Each row is where one point has got to under a steady rotation. How many steps took it there?
The counts run from 0 to 274.
[ -6 -14 -14 -15 -10   4  20 -10 -42  -1   1  -4  20  26   1 -17   0  -3
   8   4   0   3   3 -21  -3 -18  10   3  -1  -2   8  -9 -11  29  -1  21
  26  25   7 -16   3 -15   3 -11  -4  15 -10  -4 -26  14 -14] -> 225
[  3   7 -20  -6   3   8  16 -11   7   5   1  34   4  14   1  -6  -8 -11
 -18  -3   7 -21 -10 -18  -8   8  19  20  -1  22  10   7 -21  30  -7  19
  30   2   2  -1  18   0  -4  -7   4  24 -16 -26  -9  24 -23] -> 158
[-11   2 -14 -17   4   4  10 -18 -39   8  -9   7  16  16  -2 -22   8  12
   9  -3  -2  -3  -5 -20  -4 -20   8   0  -5  -6  23  -3  -4  39 -11  20
  11  16   7 -13  -2  -3  18 -18  -6   8 -12   4 -26  16 -16] -> 208
[-20   7 -21 -14 -10  11  30 -23 -13  -5 -12   9  16  26  -2 -14   5 -17
   6 -15  -8 -14   4 -18   2   8  18  19 -11  13  18   0  -6  12 -10   9
  26   4   3  -4  -4 -15  12 -20  -6  17 -13 -17 -13  20 -19] -> 261
[  7  15 -11 -24 -21  18  13   0  -7   4  -2  14  27   6   5   0  -4   0
 -11  -4  -5  -7   2 -15  17  19  15   7  -1  19  10  -1 -20  43 -15   8
  26   7   9  -9  10  -5   1  -6   1  11  -6 -19 -11  21 -35] -> 85
[  2  -3 -14 -19  -9  11  21 -15 -33   2  -2   0  34  28   2 -16  -9   6
   1   9   7  -5   5 -19   6 -21   2  -1  -4  11  10 -12 -27  32  -9  15
  28   8  15 -16   8 -10   0  -2  -9  15   3  -9 -13   7  -9] -> 224
[  7 -17   7  -9  19   4  31 -17  -5  19  -4  24  22  15   5 -16  15  -7
 -12  24   1  -7  -5  -1   8 -23  12  17   8  19  23   3  -8  22 -14  33
  21 -12   5 -12  10 -14  -5  -5  -2  15 -18 -22  -8  15  -4] -> 271
[ -4   2  -9 -27  -7   2  20   9   2  -3 -20  24  29  32   2 -11  -1 -13
  -8   4  -9 -17  -6 -21  -3  -9  13  12  -4  10  10  -3   7  18  -1  29
  29 -18  19 -13  11   0   4   2  14   7 -16   1 -15  15 -21] -> 181
[ -4   3  -8 -12   8  18  18  -8 -18   3 -14   6  14  13   0 -14  -2  -7
  -1  -7   6 -14 -15 -15  10   1   7   1   9  -6  19  -3  -2  23   0  34
  27  22   8 -18  -6 -15   1  -9   9  12 -34 -15 -26  21 -19] -> 100
[ 18   0 -13   1 -13  31   9 -21  -8  -3  -4  10  21  22   6  -9 -10   3
 -18  -1   1 -11 -14 -13   8  20   7  16 -11  12  13 -12  -9  40  -3  14
  24  -3   4  -9  22  -5  -9   4  -8  30 -17 -13 -15   5 -20] -> 137
[-11  -7 -14 -16  12   1  16 -12 -25  14   2  22   9  10  -6 -11  10 -13
   6  18 -14   4   4  -6   1  -2  19  21  -1   3  25   6 -16  34 -16   6
  16  15 -15 -18   2   4  19 -16   8  14 -16 -27 -34  15  -4] -> 265
[ -5 -12  -6 -15   1   2  26  -7  -7  11  -5  24   1  23   1 -21  -3 -11
 -11  -3  18 -16 -20 -10  -1  -8  16   8  12   7  19 -12 -28  20 -22  21
  31  -4  -3  -7   5   5  12  -6  13   0 -14 -30 -13  20  -6] -> 179
[ 22  -5   1 -10  -7  20  20 -27 -16  15 -11   5  20  13  10 -16   9  13
 -15  11  14  -8  -8 -25  19  -2   4  -5   2   9  22 -13 -22  27 -10  28
  23 -10  10  -8   6 -12  -6   0  -7  14 -10 -17  -1  11 -11] -> 98
[ 13 -10  -8 -31   3   4  12  -2 -14  16  -2  21  27   0   7  -6   5  -4
   3  27 -12  -7  -1 -10   0 -21   9  10   8   1   9 -10  10  48  -2  31
  15   4   2 -14   0 -18   1   4   6  19 -11 -10 -15   1 -30] -> 112
[ 24 -13   3  -7  -2   7  14 -20 -29  15  -7  11  20   9   1 -15   7   2
   3  29   8  -9  -1  -2   3 -22   7   8   0  10  13 -18  -8  36  -8  26
  18   5   4 -15  17 -16  -6   2  -8  26  -7 -29 -21  13  -2] -> 133
[  5 -10   2 -24   8  -2  23 -23 -11   2  -1  10  22  30  12  -3 -11 -11
 -10  25   7   2  -2 -12   1 -13  -4   2   1  10  21  -5 -19  19  -6  31
  22  -7  16  -4   2 -19   1  14  -1  -2 -26 -20 -25  22 -12] -> 219
[ -1  -2 -24 -21 -13  10  12  -2 -15  -3 -18  17  19  27  14 -13  -9 -11
  -2   7   1 -21  -7 -22   3   7  18  13  -5 -11  12 -19  -4  27 -11   2
  41  -6 -11  -8  10  17  18  -7  10  15  -7 -22 -19  -5 -13] -> 143
[ 10 -16  -5 -26  22  -5  11 -22 -24  10  -4  13  16   9   4  -9   2 -15
  -3   9   7  -6 -12 -10   0  -8  24  20   3 -10  13 -15 -19  33 -14  18
  16   9  -5  10   7   1  17 -16   5   1 -22 -11 -29  21   0] -> 213
[-10  -1 -13 -17   0   7  11 -27 -23  -2   6  20   3  11  -2 -26   1  -2
   8 -13  -2  -1  -8 -23  -2  -9   9  20   1   2  20  10  -8  42  -9  13
  15  15   0  -2 -10 -13  11 -11 -10  12 -22   2 -14  21 -26] -> 209
[-16  17 -20 -21   3  -2  18 -15 -10   1   2  23  15  16 -15 -11   2 -13
   9   0  -8 -15  10 -10  -5   1  19  22 -11  15  20   8 -12  23 -22   6
  17  14  -4 -12  -1 -10  14 -16   3  15 -14 -26 -25  26 -21] -> 49
[ 13  -2 -14 -26  -6   8  22   7 -13  -4 -14   9  20  17  17 -16   6 -11
 -21  11  -2  -8 -10  -8  13  -8  11  18   3  -4  10  -9   3  20  -2  41
  35  -9   9  -6   3   4  13  -3  16  -9 -29  -7 -11   8 -13] -> 199
[ 22  -8 -12 -20   4   8  24 -18 -18  -4 -20   4  34  21  17 -10   8 -15
  -5  14   3  -8 -10  -6   8   4  20  32  -3 -17   7 -20  10  23  -7  16
  29 -11  -1   9   6   4   3 -13   3  11 -23  -9 -19  -2   0] -> 234
[ 12   3  -8 -20 -10  15  23 -27 -11 -18  -5   4  33  25   1  -7  -6 -11
  -3   6   7  -9  10  -1   8   6   2  20 -13  17  12 -12 -19  16 -11  11
  26  -1   8   7  -3 -14   3  -3  -7  10 -17 -32 -20  16 -17] -> 240
[  6  -4 -17 -21 -15  15   9 -15 -30   3  -5   8  32  13   4  -9  -6  12
  -3  12  -8   0   3 -14   2  -2   5   3 -11  -1  11 -11 -16  55 -11   7
  18  14   6 -13  10   3   6   1 -14  17  -4 -15 -29   5 -16] -> 12
[ 11 -11  -5 -13  -1   2  11   6 -24  -4 -15  13  33  26   6  -7  -2 -17
 -17   4  -8 -19  -5  -7   6  10  26  17  -3   6   6 -13 -11  23   0  10
  43  -3   2  -2  17  13   5 -17  19  11  -5 -18 -24  11   6] -> 160
[-13  11 -25 -13 -17  19  31 -12  -6  -4  -8  10  22  12   7 -19  -2 -17
   0  -6  -2 -14   0  -3   2  -5   2  18  -3   3  13   3   1  17 -16  11
  31  12   7 -17 -18 -15  10  -2  -4  15 -24 -31 -20   5 -28] -> 27
[ -2 -20  18 -21  -1  -6  12 -25 -17  -2   6  20  11  22  11  -6  -6 -17
   5  15  -1   0 -19 -20   9  -8   3  24   9  -4  24 -16 -22  29 -13  13
  12  -7 -10 -11   2 -12  10   7  -3   9 -13 -16 -17   8 -25] -> 110
[ 13  -4 -16 -17   0   7  16  -6 -21   6 -14   4  26  14  18  -9   8   0
 -12  10  -2   0  -9 -14  10   4  21  30  -2 -14   6 -16  11  40 -13   7
  21  -3 -11  -1  16  11   1 -15  -9  20 -18  -1 -23   3  -3] -> 17
[  7  -8   8 -25   1  11  14 -19 -22   8  -2  28  19   9   6 -21  -1 -11
  -2   8  -3  -4 -23 -13  18  -4   9  14  12  -9  23   3 -22  46 -21   2
  24  -1  -9  -5 -14  -2  13   2  16   2 -13 -10 -13  -8 -10] -> 92
[ -6  -8 -14 -20  -1   7   9 -17 -38   2  -4   4  24  19  -3 -12  -6  -1
   6   5  -4  -4   2  -9   2  -9  17  -2  -3  -5   8  -4 -22  47  -2  11
  22  25   2 -11   1   2  -2 -15  -4  17  -6  -5 -28   5 -12] -> 13
[  0  -3 -11 -13 -17  18  19 -19 -17   4  -8  22  12 -11  -6 -25  22  -4
  -3  -1  -8 -19  -6  -5   1  -5  14  22  -7   6  15  -4  14  30 -19  18
  18  -2   3   2   2 -17  18 -17  -8  17 -11 -23 -14  11 -16] -> 170
[-17   0  -8 -16   0   4  21 -16 -16  -3  -3  20   9   6  -4  -9   5 -27
  -2 -10 -19  -9   6 -11   3   8  16   5  -9  16  18  10 -16  24   1  20
  27  22  -1  -9  -7 -18  12 -15   5   7 -18 -21 -21  30 -21] -> 66
[ -4   3 -14 -31  -8   5  13   4 -29   8 -11  10  22   2  -9 -20   5  -3
   5  15  -4 -21  10  -5  -5 -26   8   3   0  13  11  -6   1  33 -10  34
  25  12  13 -13  -1  -6  14 -12  14   5  -7 -13 -21  12 -22] -> 186
[ 18  -1 -11 -20  -2  10   8  -8  -1   5  -2  29  19   8   9  -1   6  -6
 -26   5  -9  -9  -8 -17  -2  11  22  18 -15  17  13   0  -2  38  -5  20
  17 -14   6  11  26   3  -4 -16   1  14 -12  -9  -7  28 -16] -> 176
[ 16   1  11  -7 -11  21  30 -19 -11   0 -10   6  30  17   3  -9   5 -12
 -15 -13   8 -15 -15  -2  14   9   6  12   3  23  16 -14 -18  22 -23  22
  26  -8  15  -2   4 -18  -1  -6   0   6 -16 -31 -11  20 -10] -> 80
[  2  -1 -11 -22   2  10  17 -11  -9   7 -19  15  16  11  -6 -15   8 -13
   0   2   3 -33 -10  -4  13 -10  13   6  10   4  13 -12  -1  33   3  32
  21  11   9 -11  -6  -2  -2 -23   7  14 -21  -4   1   9 -28] -> 78
[  3  -4 -13 -20  12   9  22  -5   8   6  -4  25  23  16  24   2  10 -14
 -11  17 -16  -4  -8  -8   2  -6  12  19  -4   4  17   1  16  39  -3  26
  20  -7  -1 -16  18  -4  -9  -7   2  21 -27   1 -14   8 -14] -> 38
[ 13   0  11 -20   7  -2  11 -23  -3  19  -5  24  13  13  -5  -7  10   4
  -5  28   3  -7  -6  -9  17  -8   8   9  10  14  32  -2 -23  34 -19  24
   5 -11   7 -10   9  -5   3  -7   6   4 -14 -14 -13  18 -10] -> 76
[ -8 -18  -4 -20   9  -7  14 -24 -13   3   1  26  10  19   3  -4   1 -24
   5  11  -9  -5  -2  -6  -7  -3  20  26   3  -6  21  -8 -13  37 -13   4
  11  15 -23  -8   7  -3  10 -18 -10  28 -19 -13 -25  15 -13] -> 248
[  2  15  -9  -9  -1  16  16  -9  -4  -1  -1  10  18  16   3  -5  -2 -14
  -2 -18  -5 -11  -9 -15   0  15  10  17   3   5  22  -1  -5  20  -8  19
  21   8   4  -2 -12 -23   1  -6   1  10 -33 -17 -27  31 -31] -> 101
[ 16  -5 -17 -26   5  18   5 -17 -27  10   0  12  25  10  14 -16   4   5
 -11  19  -9   5  -8 -14   5  -3  20  12  -3 -10   8  -7  -9  54  -4   5
  19   7 -11  -4  12  10   3  -5  -7  17 -12   2 -22   0 -10] -> 229
[ 18  -9  12  -7  -5  15  26 -11 -25   9 -14  -2  27  26   1  -3   8  -7
 -17   9   2   0  -3 -13  22   3   8  -6  -3  13  20 -10 -18  22  -8  29
  26  -6  17 -17  13 -13  -1  -7   0   2 -18 -24 -17  23  -6] -> 81
